In the rows, 128 means zero.
Which row each row swaps with, under one turn or mirror:
Vuvob: [122 155 143 155 120  86 118 117 144 158 140 109 117 119 131 124 155 153
 145 139  98]
Bol: [118 116 127 124 121  99 116 116 142 149 137 142  95 160 134 101 135 115
 123 164 115]
Des: [110 137 139  99 143 115 130 104 132 131 146 105 138 144 128  90 149 116
 157 143 116]
ruki: [ 95 153 160 124 114 132 140 113  93 144 143 114 133 104 125  95 142 129
 122 119 107]
Puve: [112 122  97 123 130  67 117 103 119 136 109 118 102 129 137 115 147 128
 158 132 108]
Gabu: [112 145 134 138 135 114 108 104 131 124 102 154 134 147 131 138 119 126
 148  98 133]
fom: [127 124 155 121  89 121 126 119 127 135 136 135 125 134 154 102 126 163
 145 105  95]
bif: [142 123 133 123 136 114 137 138 113 105 120 138 106 127 159 109 143 100
 121 139 111]
vikil: [124 155 128 131 127  97 147 106 130 136 123 115  88 108  98 124 135  98
 145 113 129]
pas: [100 141 133 133 139 114 111 104 131 124 109 156 136 140 133 139 111 122
 146 101 135]
tipo: [158 120 121 139 103 117 137  98 137 112 137 109  97 126 134  99 132 121
 132 124 136]
furi: [108 154 130 128 118 114 127  74  96 153 108 141 111 103 143 103 103 128
 132 137 124]
gop: [109 140 125 138 139 115 110 109 134 128 108 153 132 148 131 139 116 124
 148  97 140]
nisud: [132 128 115 101 136 114 144 138 117 135 132 128 112 129 134  96 121 105
 131 166 101]
par: [118 150 125 101 126 150 145 125 128 164 157 140 117 102 122 113 154 139
 130 125 115]
vogud: [145 127 135 117  95 101 150 120 123 111 119 110 133 125 114 106 131 132
 165 137 101]
zaz: [126 131 123 148 136 120 114 121 134 116 138 124 134 144 152 128 137 140
 103 164 115]
kob: [110 112 120 118 136  91 156 131 137 111 132 125 115 111 143  89 113 123
 136 106 113]
pep: [119 152 139 129 117  85 142 145 106 143 111 126 114 124 150 122 138 163
 116 133  97]
raz: [142 130 105 121 114 106 165 105 144 142 135 152 105 121 112  99 141 104
 140 128 134]
Ruz: [116 160 134 126 125  85 137 119 125 130 118 113  89 116 106 130 148 109
 141 102 129]
Vomog: [129 141 139 153  98 109 129 108 140 132 122 153 128 107 113 129 158 171
 137 124 120]
Lef: [121 131 122 129 100 153 142 106 123 111 118 116 105 106 124 116 136 138
  94 123 115]
muneg: [ 98  97 125 128 132 130 142 123 120 149 128 147 107 120 144 130 112 116
 114 153 129]
buvef: [126 116 111 124 128 115 133 128 132 148 128 158 149 130 116 119 150 142
 110 159  97]
liv: [123 146 113 144 128 108 132 120 120 160 147 152 118 144 126 111 159 176
 128 123 121]
bakof: [113 130 125 144  95  99 112 133 137 117 150 106 105 107 105 133 139 116
 141 131 130]
zud: [127 128 117 120 125 143 146 122 123 142 132 158 138 132  96 117 144 121
 150 100 106]
ziva: [ 86 122 122 143 101 111 121 126 118 106 154 149 135 123 125 121 126 159
 150 129 127]
zinud: [102 130 141 114 118 114 127 123 107 122 112 128  89 118 129 129 119 159
 172 118 100]
Zodel: [104 131  97 101 113 117  94 117 118 137 130 123 118 104 109  89 139 116
 139 132  97]
Pego: [113 145 139 155 131 132 135 111 119 150 136 157 129  89 119 134 152 137
 113 105 118]
pimir: [108 158 130 125 121 113 127  74 111 155 107 141 111 104 132 102  96 124
 131 140 118]
Vob: [121 134  85 123 126 137 131 113 124 150 136 156 144 124 166 103 134 137
 129 139 110]
zed: [103 139 125 126 141 110 110 103 126 125 104 151 126 143 136 144 116 123
 141 100 140]
rul: [100 117 118 127 110 101 103 109 134 137 145 112 152 110 132 104 129 148
 107 123  91]
buzik: [124 132 134 152  92 112 132 100 128 148 114 114 117 112  84 124 131 128
 128 154 112]
vakat: [ 97 139 137 134 124 109 133  89 126 167 153 140  94 117 142 122 140 135
 146 155 147]
meron: [ 98 134 154 135 155 107 131 117 137 128 119 133 117 109 137 105 148 166
 121 160 112]
sebug: [116 143 139 145 129 133 136 110 110 149 136 154 122  85 133 120 155 122
  98 114 124]
nev: [ 89 153 110 138 124 111 151 135 100 127 138 134 107 150 105 115 152 133
 143 127 127]
nog: [120 129 145 131 113 111 117 151 119 117 122 122 142 122 138 134 127 166
 133 135  93]
mot: [146 122 116 129 134 124 139 116 150 142 156 131 123 114 154 103 141 101
 134 109 102]
lezu: [121 110 135 126 128 131 144  95 120 148 116 131 148 113 174 120 151 144
 129 127 126]
vegik: [117 157 126 134 117 117 126  74 107 161 108 138 109 103 136  96 102 131
 132 140 120]
tekam: [117 121 116 117 110 116 116  99 143 127 142 140  96 107 146 134 125 141
 148  84 125]
nomav: [122 150 115 133 102  99 116 108 140 117 109  97 120 138 144 125 129 143
 164 147 125]
tuli: [114 135 114  83 121 135 149  98 147 132 131 126  95 124 122 105 121 141
 126 155 124]
lolo: [ 95 133 146 115 109 135 125 129 132 148 129 105 160 129 126 121 143 132
 138 133 141]
gaz: [117 155 126 131 116 113 131  76 109 163 108 144 112 110 134  97  99 120
 126 139 118]
Dol: [ 97 134 125 116 135 107 107 127 132 120 130 114 109 133 102 124 144 101
 106 112 112]
dudi: [135 156 110 112 121 104 148 122 109 125 142 111 119 137 150  94 117 146
 150 122  90]

Vuvob pairs with mot
buvef pairs with vogud
zinud pairs with muneg
vikil pairs with Pego
nisud pairs with nog
par pairs with bakof

Which row each row swaps with, under one turn or mirror:
Zogil: [142 124 142 128 132 132 120 105 111 121 108 132 129 148 150 132 155 115
  89 133 123 120 143 122 126 156]
denus: [139 129 118  94 135 124 134 144 115 131 173 123 135 128 142 130 134 130
 122  91 140 119 145 123 132 100]
Lota: [121 131 122 124 134 135 131 137 145 128 162 101 118 143 129 118 114 161
 163 126 132 157 105 132 116 113]
Madi: [127 115 123 118 110 132 154 103 140 137 145 133 116 108 102 139 120 162
 118 133 153 106 101 111 117 156]
kini: [110 128 149 141 114 130 118 132 105 100 159 138 103 105 148 134 110 111
 117 116 144 138 133 133 101 136]
Rolan: [112 136 122 134 123 126 137 134 111 127 119 150 127 126 138 164 161 141
  96 137 140 124 126 143 160 124]
zasup: [121 127 117 152 119 153 140 125 114 137 129 130 119 131 131 106  99 145
 125 147 168 120 115 154 138 153]
Gam: [110 136 129 145 141 122 150 105  96 132 161 100 143 108 135 108 114 112
 121 107 125 126 123 126 104 162]
Vugud: [127 131 117 137 130 116 116  96 127  97 154  99 137 104 118 100 114 141
 106 126 120 139 107 135  93 149]
Buton: [124 129 148 138 131 126 115 105 116 121 121 143 120 155 145 130 151 136
  83 132 123 114 153 123 127 147]
pek: [107 121 137 118 156 143 106 118 153 132 127 115 142 128 134 131 160 123
 123 120 103 122 133 139 146 103]
bigaf: [153 149 119 123 129 123 134 132 145 126 156 122 117 143 121 128 116 164
 161 136 145 126 108 129 100 129]
vago: [122 149 118 138 113 126 147 120 130 116 130 110  94 118 122 138 128 148
 107 148 133 126 103 157 130  86]
Tilu: [132 120 148 135 137 126 128 115 133 110 126 138 111 157 155 139 147 124
  96 132 134 100 153 114 120 149]
biz: [125 123 120 118 117 134 152 111 134 139 157 148 130 119 109 142 131 190
 123 122 145 118 112 110 122 130]
Patav: [117 143 118 128 125 119 123 138 118 154 127 112 120 107 109 130 135 107
 113 127 114 122 104 147 100  91]
suv: [148 117 135 138 135 113 133 131 109 130 110 126 142 129  99 123 130 149
 120 159 122  93 111 108 105 132]
tas: [102 138 115 112 157 138 106 110 140 123 107 109 132 118 145 126 140 132
 130 123 115 119 125 127 153 104]
Mobeg: [119 105 136 126 149 133 134 136 150 109 128 112 118  99 144 129  92 181
 118 131 130 121 122 117 141 124]
Munak: [106 144 102 153 153 119 136 116 109 126 164  91 128 104 122 111 115 126
  99 124 122 132 119 138 104 148]
tobi: [128 135 131 113 115 134 146 105 150 129 149 119 122 108  93 154 128 175
 122 116 132 115 113 138 142 138]
Nafub: [115 115 134 134 172 114 128 118 119 108 142 104 137 146 146 130 154 130
 119 135 104 155 108 111 112 122]
teku: [ 88 141 115 111 122 138 122 125 123 128 131 110 122 125 111 133 144 119
 111 125 109 124 108 124 117  86]
bamik: [135  70 119 139 151 120 121 122 123 122 129 115 121 138 104 129 118 135
 101 111 152 139 127 138 133 154]
poge: [129 135 125 165 111 121 145 138 104 133 144 129 122 142 138 120 101 147
 111 140 167 132 132 151 132 152]
Sal: [112 139 106 120 124 117 114 128 109 141 126 107 134 114 125 128 147 124
 114 119 114 135  85 132 109  92]
siluv: [127 123 127 165 132 118 147 126  98 127 142 127 132 131 144 118 110 138
 164 144 124 123 101 104 117 135]
gunu: [101 114 132 127 151 153  99 107 152 120 113 114 134 124 135 140 137 121
 123 126 109 130 118 137 143 102]
bedo: [108 129 119 170 153 126 140 120  97 109 117 113 126 122 150 114 113 131
 153 138 123 107 112 121 135 134]
Neze: [117 127 114 169 127 130 145 130 118 154 149 119 123 123 129  99 102 128
 116 145 159 129 110 158 121 133]
Fafem: [140 117 152 142 122 129 122 108 110 122 119 138 115 154 152 137 151 125
 101 125 141 114 142 141 127 161]
zuraz: [142 119 163 126 116 121 123 110 127 113 123 125 119 160 146 135 137 116
  91 138 130 112 148 122 118 141]
bom: [123 134 129 116 163 150 100 121 154 131 139 113 134 121 148 125 146 123
 134 126 104 127 130 125 144 105]
likap: [139 108 129 126 140 140 133 143 139 103 116 113 121 100 151 126 101 175
 126 116 133 120 143 118 131 128]
dofem: [140 142 127 130 140 128 136 131 144 128 157 113 103 144 132 119 113 164
 157 144 133 131 118 130 102 100]
gati: [129 126 119 124 124 132 148 116 127 154 157 141 115 114  92 151 128 168
 121 125 138 102 113 143 120 149]
dum: [112 149 111 144 146 112 136 116 127 125 175 104 145  92 126 122 104 114
 122 112 128 117 116 135 101 137]
Tul: [127 122 165 143 130 118 113  86 117 123 125 140 120 151 143 143 141 115
  97 139 135 121 136 116 120 137]
Vivi: [113 152 106 152 138 117 154 117 116  99 154 122 144 123 115 100 100 137
 117 124 138 133 126 121 113 155]
Veta: [167  94 128 121 131 120 127 113 113 118 160 124 119 136 113 134 117 114
 104 112 156 148 125 124 129 148]
tubem: [125 131 131 122 117 133 145 120 135 148 159 137 117 113 106 158 139 175
 133 129 137 110 115 111 122 148]
vume: [137 111 142 138 140  96 132 117 104 125 117 140 137 148 103 149 136 137
 111 135 119 114 124 108  99 146]
reled: [130 137 145 141 109 127 139  99 133 122 144 126  86 134 131 159 127 145
 119 138 122 129 104 136 128  91]
rugat: [105 128 122 123 156 151  93 115 139 136 124 117 134 123 146 128 152 136
 125 114  99 139 130 126 142 111]
Gafin: [114 123 137 145 176 120 133 135 129 102 140 114 134 150 146 133 146 131
 123 116 120 145  90 119 101 119]
nit: [133 125 138 154 141 107 125 120 104 133 107 127 148 140 119 157 119 139
 104 144 119 105 124 101 115 148]
nobag: [105 141  99 160 152 112 133 114 110 122 159 111 138 109 126 117 109 126
 107 104 131 142 121 145  94 144]
lumel: [108 136 124 126 152 161  92 113 147 127 143  98 141 124 140 124 135 136
 126 126 116 130 133 117 134 100]
lanu: [130 132 151 127 127 129 128 104 113 113 113 138 129 151 164 138 136 117
  96 136 126 104 146 115 122 138]
kiza: [163  89 129 142 148 124 128 121 121 114 141 116 137 127 107 120 109 121
 116 108 159 144 130 143 117 150]
nodus: [162  99 130 137 138 113 107 122 118 122 149 116 128 133 107 131 120 134
  96 109 168 153 117 134 129 127]
Rorob: [108 116 122 120 146 153  99 132 147 131 112 106 144 117 142 125 135 117
 136 123 114 125 126 136 152 111]
motut: [113 103 159 147 114 139 122 132 122 106 158 130 105 106 142 127 117 116
 113 109 141 141 144 138 100 116]
gem: [129 118 140 149 129  90 128 127 105 126 119 134 149 143 109 136 142 155
 106 144 131  95 107 121 113 133]
Punaz: [125 119 164 149 116 132 127 149 113  99 154 148 127 102 144 127 118 122
 119 118 152 133 145 138 115 134]
piras: [133 123 102 103 146 110 143 161 132 132 158 115 137 131 141 123 129 122
 131  92 142 114 132 140 139 122]
nafig: [126 128 114 173 126 137 134 134 104 142 129 131 107 125 133 113 103 134
 127 152 163 129 124 153 124 138]
kipad: [115 129 145 143 125 132 119 107 125 132 110 133 108 155 146 142 137 131
  95 128 147 106 151 122 117 158]
fura: [125 138 125 144 127 144 144 139 112 119 124 152 131 128 142 153 148 149
  86 132 153 124 102 136 152 114]
reti: [121 108 110 104 156 114 148 146 136 132 155 119 133 121 127 117 122 128
 134  96 145 112 136 136 154 117]
ful: [131 120 146 139 132 131 121 105 127 122 113 138 105 149 142 126 145 115
  88 141 138 112 146 129 132 159]
doben: [126 123 143 170 148 120 141 126  98 127 126 122 136 128 142 131 121 133
 162 146 130 119 104 108 106 138]
sarek: [124 143 111 149 108 112 146 119 137 117 140 117  93 127 118 141 114 147
 117 139 127 131 102 159 134  98]
mades: [103 136 100 111 134 129 128 130 111 141 130 114 138 107 114 127 136 123
 104 120 108 127 112 134 132  83]
Gis: [113 137 126 133 117 130 155 116 155 156 156 142 124 112 111 150 110 158
 129 110 138 150 105 118 122 125]
Dut: [115 117 116 130 156 165  95 123 147 127 129 111 131 115 150 132 142 118
 118 124 115 134 124 127 148 108]
vuga: [139 148 140 127 141 126 131 123 150 130 172 109 118 147 141 124 102 147
 153 127 132 135 113 143  97 115]
nofam: [108 130 135 128 105 117 145 122 138 161 143 146 136  93 135 137 127 161
 130 113 139  99 119 132 125 140]
Rolun: [125 146 111 136 142 106 144 105 101 116 157  96 149 111 106  99 124 122
 102 123 121 128 132 130 110 128]
bar: [158  78 127 127 129 127 129 124 125 124 158 122 129 142 107 128 125 125
 100 123 155 144 112 131 133 147]
famob: [126 140 104 133 157 127 141 110 102 137 173  98 132 110 120 107 114 130
 117 121 115 121 112 135  93 147]
Lep: [130 104 138 117 143 133 139 144 153 104 120 104 110 101 146 118 106 166
 117 114 130 146 118 126 124 122]
Vomot: [139 116 124  95 130 131 158 144 136 137 153 124 128 121 131 116 128 133
 131  91 155 117 137 139 133 104]
nalov: [120 116 119 105 148 106 139 155 120 136 146 122 131 131 137 108 135 140
 136  90 164 114 130 123 137 115]
rokip: [119 120 129 121 159 153 107 117 145 125 138  97 138 126 149 116 147 138
 129 117 107 127 121 142 149  98]
Dobeb: [123 120 131 119 120 116 149 113 131 164 128 136 125 110  92 157 140 157
 138 112 137 125 114 119 125 140]

Lota pairs with poge
mades pairs with vume
tobi pairs with Gam
dum pairs with Madi
Buton pairs with rugat
Dut pairs with Tilu
bar pairs with piras
Dobeb pairs with Rolun
bamik pairs with denus
Rolan pairs with Nafub
rokip pairs with Fafem

